In the rows, 100 means zero.
Rotation paths and how fast each direction turns (degrees per step):
Each turn is a multiple of 5 degrees from 10 to 175, or 0.
Each row of a path follows its step; steps can be skipped.

step 0: [104, 105, 122, 76, 96, 81, 55, 107, 98, 89, 98, 123, 125, 112, 104, 77, 90, 104, 79, 65, 113, 102, 116, 75, 101, 111, 92, 76, 110, 93, 95, 68, 89, 90, 128, 99, 104, 118, 80, 116, 106, 101, 81, 102, 93, 79, 104, 117, 119, 100, 102, 116, 85, 68, 118, 94, 99, 87]
step 1: [117, 117, 116, 62, 94, 86, 101, 107, 102, 86, 119, 105, 99, 94, 94, 122, 117, 114, 58, 81, 99, 117, 91, 117, 109, 109, 122, 100, 90, 124, 97, 95, 106, 100, 123, 82, 99, 116, 114, 102, 96, 119, 94, 75, 122, 107, 86, 153, 118, 97, 100, 101, 113, 92, 92, 74, 88, 82]
step 2: [117, 122, 126, 114, 71, 131, 99, 114, 102, 68, 115, 113, 87, 84, 86, 103, 116, 99, 105, 78, 95, 85, 95, 113, 72, 114, 114, 101, 100, 93, 74, 85, 100, 102, 91, 75, 83, 106, 116, 90, 66, 101, 82, 99, 101, 92, 120, 100, 113, 114, 74, 116, 102, 101, 104, 79, 59, 75]
step 3: [110, 129, 84, 74, 76, 108, 54, 121, 100, 91, 99, 107, 112, 119, 95, 102, 111, 96, 98, 92, 106, 87, 115, 116, 86, 118, 100, 80, 104, 95, 78, 105, 96, 76, 112, 128, 91, 98, 95, 88, 107, 107, 75, 111, 110, 108, 104, 96, 99, 126, 91, 129, 89, 57, 121, 128, 86, 84]
step 4: [106, 135, 94, 66, 98, 97, 73, 117, 112, 104, 94, 90, 118, 124, 102, 124, 106, 86, 76, 80, 101, 128, 93, 114, 130, 95, 137, 114, 94, 114, 97, 97, 106, 119, 86, 69, 94, 108, 115, 101, 108, 96, 88, 116, 95, 110, 83, 119, 92, 84, 82, 126, 110, 88, 118, 109, 78, 109]
step 5: [106, 129, 132, 102, 108, 95, 88, 101, 84, 81, 78, 99, 106, 102, 50, 90, 85, 98, 88, 85, 104, 97, 109, 80, 99, 114, 101, 93, 113, 98, 87, 79, 107, 128, 101, 72, 96, 116, 126, 131, 83, 111, 91, 108, 90, 79, 97, 80, 113, 97, 75, 119, 111, 84, 95, 88, 63, 99]
step 6: [112, 112, 94, 92, 88, 93, 80, 83, 79, 93, 98, 76, 102, 115, 81, 96, 111, 101, 79, 100, 104, 85, 119, 107, 87, 115, 81, 106, 80, 89, 57, 111, 104, 89, 121, 109, 114, 93, 145, 111, 106, 126, 73, 94, 128, 112, 88, 126, 112, 112, 101, 106, 103, 61, 87, 95, 90, 92]
step 7: [110, 113, 114, 110, 87, 123, 64, 107, 108, 103, 109, 81, 103, 112, 133, 123, 105, 75, 79, 89, 78, 94, 110, 108, 101, 101, 120, 124, 80, 76, 52, 93, 110, 85, 100, 61, 105, 93, 130, 91, 100, 86, 101, 88, 96, 93, 96, 116, 96, 100, 77, 113, 115, 109, 112, 100, 99, 100]
step 8: [126, 147, 108, 80, 118, 93, 88, 102, 105, 93, 86, 122, 124, 100, 99, 103, 74, 100, 86, 116, 80, 78, 116, 89, 103, 125, 120, 79, 107, 75, 73, 86, 117, 92, 126, 90, 107, 92, 88, 112, 94, 94, 96, 99, 94, 73, 110, 69, 97, 102, 88, 123, 118, 92, 126, 106, 92, 87]
step 9: [135, 129, 65, 73, 86, 69, 114, 80, 108, 84, 105, 80, 119, 111, 83, 100, 110, 112, 62, 112, 111, 114, 97, 116, 102, 112, 100, 109, 72, 81, 91, 112, 113, 108, 103, 85, 100, 94, 99, 131, 104, 107, 70, 110, 95, 91, 104, 122, 96, 91, 109, 112, 105, 80, 109, 89, 102, 79]
[96, 102, 98, 99, 99, 84, 97, 96, 90, 101, 102, 104, 93, 111, 99, 99, 100, 98, 95, 100, 97, 93, 102, 105, 101, 100, 99, 99, 97, 98, 107, 101, 98, 103, 100, 104, 104, 102, 103, 97, 96, 102, 101, 102, 103, 103, 103, 103, 96, 103, 98, 98, 95, 97, 104, 104, 108, 89] => 130
[100, 95, 100, 102, 109, 101, 93, 94, 97, 102, 100, 93, 102, 105, 107, 94, 94, 101, 101, 98, 102, 99, 100, 94, 102, 101, 101, 90, 107, 105, 93, 93, 103, 102, 98, 97, 101, 104, 110, 100, 105, 107, 97, 100, 103, 101, 103, 105, 95, 100, 98, 94, 98, 104, 96, 93, 104, 101] => 55
[108, 107, 101, 104, 100, 101, 106, 100, 100, 98, 100, 102, 96, 98, 94, 89, 102, 102, 105, 103, 94, 107, 100, 98, 101, 103, 101, 101, 105, 97, 105, 94, 99, 101, 99, 98, 107, 90, 103, 96, 97, 99, 96, 104, 111, 95, 104, 95, 92, 105, 102, 101, 96, 95, 97, 95, 99, 100] => 115

step 0: [137, 86, 90, 122, 99, 99, 92, 114, 73, 114, 107, 126, 92, 92, 106, 114, 112, 66, 90, 119, 90, 98, 111, 97, 101, 99, 101, 120, 112, 115, 111, 102, 117, 115, 102, 104, 103, 94, 79, 125, 92, 130, 59, 76, 88, 118, 111, 87, 88, 143, 104, 105, 97, 121, 81, 76, 90, 97]
step 1: [127, 81, 91, 76, 103, 104, 113, 103, 90, 123, 114, 153, 104, 105, 105, 109, 84, 104, 102, 113, 117, 113, 81, 92, 160, 101, 111, 101, 99, 77, 100, 103, 88, 91, 83, 103, 115, 79, 101, 91, 118, 97, 90, 78, 108, 112, 94, 109, 80, 121, 107, 114, 75, 96, 78, 87, 111, 95]
step 2: [99, 83, 80, 64, 133, 128, 79, 87, 81, 107, 104, 106, 107, 92, 99, 74, 98, 89, 99, 96, 106, 102, 88, 108, 102, 88, 111, 88, 117, 104, 125, 89, 65, 123, 84, 96, 130, 101, 86, 95, 117, 124, 88, 89, 98, 96, 118, 93, 101, 113, 127, 65, 81, 97, 95, 78, 101, 65]
step 3: [127, 79, 111, 90, 93, 119, 87, 135, 104, 116, 110, 97, 93, 114, 78, 122, 108, 81, 100, 82, 103, 100, 82, 120, 109, 113, 128, 115, 109, 117, 87, 86, 86, 115, 82, 71, 114, 127, 102, 117, 124, 115, 105, 98, 94, 124, 125, 117, 82, 139, 107, 90, 112, 114, 96, 108, 112, 91]
step 4: [117, 86, 83, 101, 95, 122, 95, 138, 77, 138, 85, 120, 78, 102, 109, 117, 102, 74, 90, 78, 104, 102, 75, 82, 118, 96, 105, 120, 96, 113, 117, 78, 103, 108, 111, 100, 112, 88, 78, 86, 102, 121, 103, 74, 104, 90, 86, 88, 140, 130, 99, 114, 83, 102, 93, 113, 91, 98]
step 5: [117, 88, 67, 98, 81, 92, 82, 118, 92, 83, 106, 117, 102, 115, 103, 87, 98, 97, 90, 69, 101, 109, 112, 86, 139, 63, 98, 106, 92, 94, 105, 112, 80, 100, 89, 85, 116, 107, 105, 111, 119, 105, 80, 62, 118, 128, 101, 101, 108, 99, 140, 113, 72, 102, 107, 100, 118, 83]
step 6: [86, 98, 110, 101, 125, 109, 114, 85, 86, 110, 106, 103, 100, 109, 113, 97, 84, 66, 96, 85, 87, 98, 99, 96, 120, 73, 107, 107, 126, 85, 99, 95, 81, 106, 84, 104, 98, 99, 101, 134, 94, 122, 111, 89, 108, 113, 118, 100, 117, 153, 134, 91, 112, 129, 75, 90, 108, 71]
step 7: [104, 96, 119, 114, 97, 129, 78, 98, 100, 109, 118, 126, 97, 101, 81, 123, 78, 78, 91, 88, 98, 109, 65, 118, 121, 102, 137, 125, 118, 116, 135, 113, 90, 94, 87, 101, 103, 104, 101, 78, 107, 84, 106, 89, 97, 129, 104, 117, 117, 126, 133, 99, 92, 88, 99, 93, 99, 118]
step 8: [94, 89, 95, 85, 111, 123, 98, 116, 86, 117, 84, 123, 115, 130, 115, 98, 100, 80, 79, 104, 98, 107, 91, 102, 111, 106, 114, 93, 97, 122, 94, 110, 89, 101, 98, 82, 117, 115, 109, 116, 117, 110, 103, 91, 118, 98, 103, 83, 138, 115, 122, 84, 41, 112, 126, 104, 72, 117]
step 9: [101, 100, 84, 131, 97, 102, 101, 118, 112, 102, 104, 99, 101, 90, 89, 96, 106, 84, 99, 80, 113, 132, 92, 78, 107, 115, 100, 97, 92, 70, 91, 82, 102, 119, 70, 90, 104, 123, 89, 131, 104, 103, 81, 81, 126, 146, 119, 118, 128, 124, 119, 79, 77, 98, 105, 101, 88, 88]
[101, 102, 103, 104, 98, 96, 96, 104, 108, 102, 98, 94, 103, 99, 104, 103, 101, 99, 102, 95, 107, 109, 101, 104, 94, 102, 100, 97, 89, 106, 100, 92, 92, 100, 97, 99, 96, 100, 92, 102, 110, 108, 101, 96, 97, 98, 102, 99, 105, 99, 95, 104, 97, 103, 101, 103, 97, 105] => 70
[98, 96, 102, 99, 105, 97, 96, 91, 106, 95, 94, 102, 100, 96, 89, 97, 101, 95, 101, 96, 98, 102, 93, 96, 101, 100, 101, 104, 95, 103, 106, 101, 103, 96, 105, 99, 106, 96, 102, 94, 98, 106, 101, 94, 100, 98, 103, 97, 103, 89, 102, 100, 95, 93, 90, 103, 103, 102] => 130
[95, 93, 102, 102, 103, 95, 92, 101, 96, 96, 92, 96, 105, 99, 103, 95, 106, 103, 99, 99, 98, 100, 106, 104, 98, 99, 99, 106, 100, 101, 94, 101, 95, 111, 94, 101, 104, 105, 103, 105, 97, 97, 100, 96, 108, 98, 104, 109, 97, 96, 101, 97, 99, 104, 91, 99, 95, 100] => 115

step 0: [112, 126, 117, 97, 96, 99, 110, 108, 137, 104, 136, 105, 108, 98, 93, 103, 108, 94, 53, 114, 111, 74, 96, 100, 96, 104, 89, 115, 105, 81, 112, 107, 105, 116, 92, 83, 82, 101, 103, 94, 112, 111, 75, 106, 103, 90, 84, 132, 108, 96, 80, 93, 110, 64, 109, 100, 114, 101]
step 1: [83, 94, 81, 95, 103, 119, 110, 92, 98, 101, 97, 97, 95, 109, 78, 80, 96, 87, 103, 96, 128, 123, 112, 105, 84, 93, 96, 82, 93, 105, 91, 98, 109, 107, 118, 119, 107, 60, 130, 111, 90, 66, 84, 93, 115, 103, 95, 116, 71, 108, 90, 82, 101, 92, 100, 67, 81, 125]
step 2: [80, 85, 104, 110, 106, 74, 87, 98, 107, 109, 66, 119, 101, 126, 105, 92, 78, 106, 91, 87, 102, 115, 104, 104, 121, 130, 105, 87, 95, 88, 108, 82, 103, 61, 103, 118, 100, 80, 99, 102, 88, 113, 106, 93, 96, 82, 106, 63, 121, 117, 117, 87, 77, 99, 107, 125, 118, 97]
step 3: [114, 101, 124, 71, 74, 87, 96, 82, 108, 68, 90, 88, 117, 85, 134, 89, 113, 110, 96, 89, 84, 85, 74, 94, 100, 92, 78, 92, 97, 97, 118, 110, 121, 106, 108, 128, 107, 120, 88, 125, 113, 125, 96, 94, 91, 104, 100, 111, 91, 82, 110, 115, 117, 101, 112, 103, 120, 89]
step 4: [102, 93, 92, 100, 77, 120, 111, 92, 138, 109, 114, 82, 92, 86, 79, 104, 105, 89, 93, 119, 110, 96, 127, 99, 96, 81, 102, 94, 136, 92, 108, 102, 98, 93, 118, 89, 78, 121, 78, 113, 90, 84, 78, 114, 108, 102, 99, 122, 90, 100, 88, 107, 90, 116, 103, 127, 61, 112]
step 5: [97, 93, 52, 118, 104, 108, 109, 106, 86, 92, 102, 127, 97, 105, 70, 113, 126, 98, 84, 88, 119, 92, 122, 111, 98, 114, 99, 105, 97, 120, 75, 107, 83, 64, 79, 132, 98, 82, 113, 104, 89, 102, 88, 83, 98, 88, 97, 100, 97, 87, 95, 110, 93, 98, 89, 84, 111, 81]
step 6: [84, 109, 101, 115, 115, 90, 83, 120, 98, 128, 84, 93, 100, 121, 86, 87, 100, 97, 102, 75, 87, 62, 89, 103, 115, 106, 85, 98, 98, 86, 125, 92, 124, 107, 116, 99, 120, 80, 97, 101, 115, 110, 110, 88, 113, 106, 116, 70, 96, 81, 97, 121, 129, 73, 120, 105, 120, 110]
step 7: [118, 77, 118, 50, 95, 91, 117, 102, 101, 87, 64, 88, 84, 96, 105, 79, 111, 79, 114, 84, 88, 99, 81, 98, 106, 92, 134, 83, 93, 105, 98, 89, 99, 101, 114, 95, 91, 103, 73, 107, 118, 91, 99, 123, 105, 104, 89, 100, 100, 97, 88, 106, 95, 130, 106, 83, 85, 120]
step 8: [97, 91, 102, 108, 91, 116, 107, 120, 112, 119, 132, 113, 97, 81, 128, 131, 110, 120, 89, 104, 86, 115, 95, 118, 119, 92, 110, 129, 119, 108, 93, 118, 86, 74, 112, 119, 103, 94, 97, 112, 99, 95, 105, 118, 104, 78, 76, 113, 120, 94, 104, 104, 74, 109, 99, 132, 90, 100]
step 9: [101, 113, 71, 120, 125, 104, 88, 134, 73, 92, 99, 96, 114, 82, 89, 105, 111, 84, 80, 88, 105, 100, 90, 97, 97, 75, 81, 126, 96, 74, 98, 119, 123, 101, 95, 90, 101, 113, 99, 123, 99, 109, 77, 66, 90, 87, 103, 119, 77, 111, 94, 90, 110, 90, 102, 82, 107, 81]
[97, 97, 100, 92, 102, 98, 103, 100, 113, 100, 103, 93, 102, 99, 102, 97, 99, 100, 98, 106, 100, 98, 101, 98, 91, 99, 99, 104, 100, 101, 89, 97, 97, 105, 103, 105, 100, 102, 94, 99, 101, 101, 100, 104, 101, 108, 99, 97, 104, 105, 90, 101, 106, 101, 106, 95, 98, 110] => 110
[105, 98, 107, 103, 105, 99, 98, 100, 100, 105, 95, 98, 111, 101, 97, 102, 102, 97, 103, 93, 98, 106, 98, 106, 98, 99, 101, 92, 98, 102, 108, 95, 101, 103, 99, 108, 103, 96, 95, 90, 94, 96, 101, 95, 96, 105, 103, 92, 105, 99, 96, 100, 98, 103, 103, 97, 105, 102] => 85
[92, 102, 99, 101, 100, 101, 105, 98, 97, 105, 103, 99, 97, 102, 105, 99, 100, 102, 103, 103, 101, 100, 106, 105, 103, 101, 102, 106, 94, 102, 98, 100, 99, 103, 95, 104, 105, 105, 90, 106, 89, 105, 98, 97, 107, 93, 98, 92, 101, 98, 98, 97, 95, 98, 108, 97, 107, 92] => 115
[102, 91, 95, 100, 101, 95, 93, 98, 104, 103, 103, 102, 99, 100, 105, 97, 100, 87, 101, 95, 96, 101, 102, 98, 93, 101, 109, 102, 98, 105, 100, 100, 99, 103, 96, 104, 89, 102, 104, 101, 93, 99, 101, 99, 105, 96, 100, 98, 104, 97, 109, 99, 100, 97, 99, 102, 91, 102] => 125
[93, 101, 98, 96, 101, 104, 98, 104, 107, 108, 102, 102, 96, 105, 105, 98, 97, 102, 101, 99, 96, 110, 105, 106, 104, 97, 96, 105, 104, 96, 105, 97, 104, 94, 100, 95, 106, 102, 97, 98, 91, 99, 105, 98, 97, 108, 105, 103, 99, 93, 102, 103, 107, 96, 95, 104, 95, 106] => 160
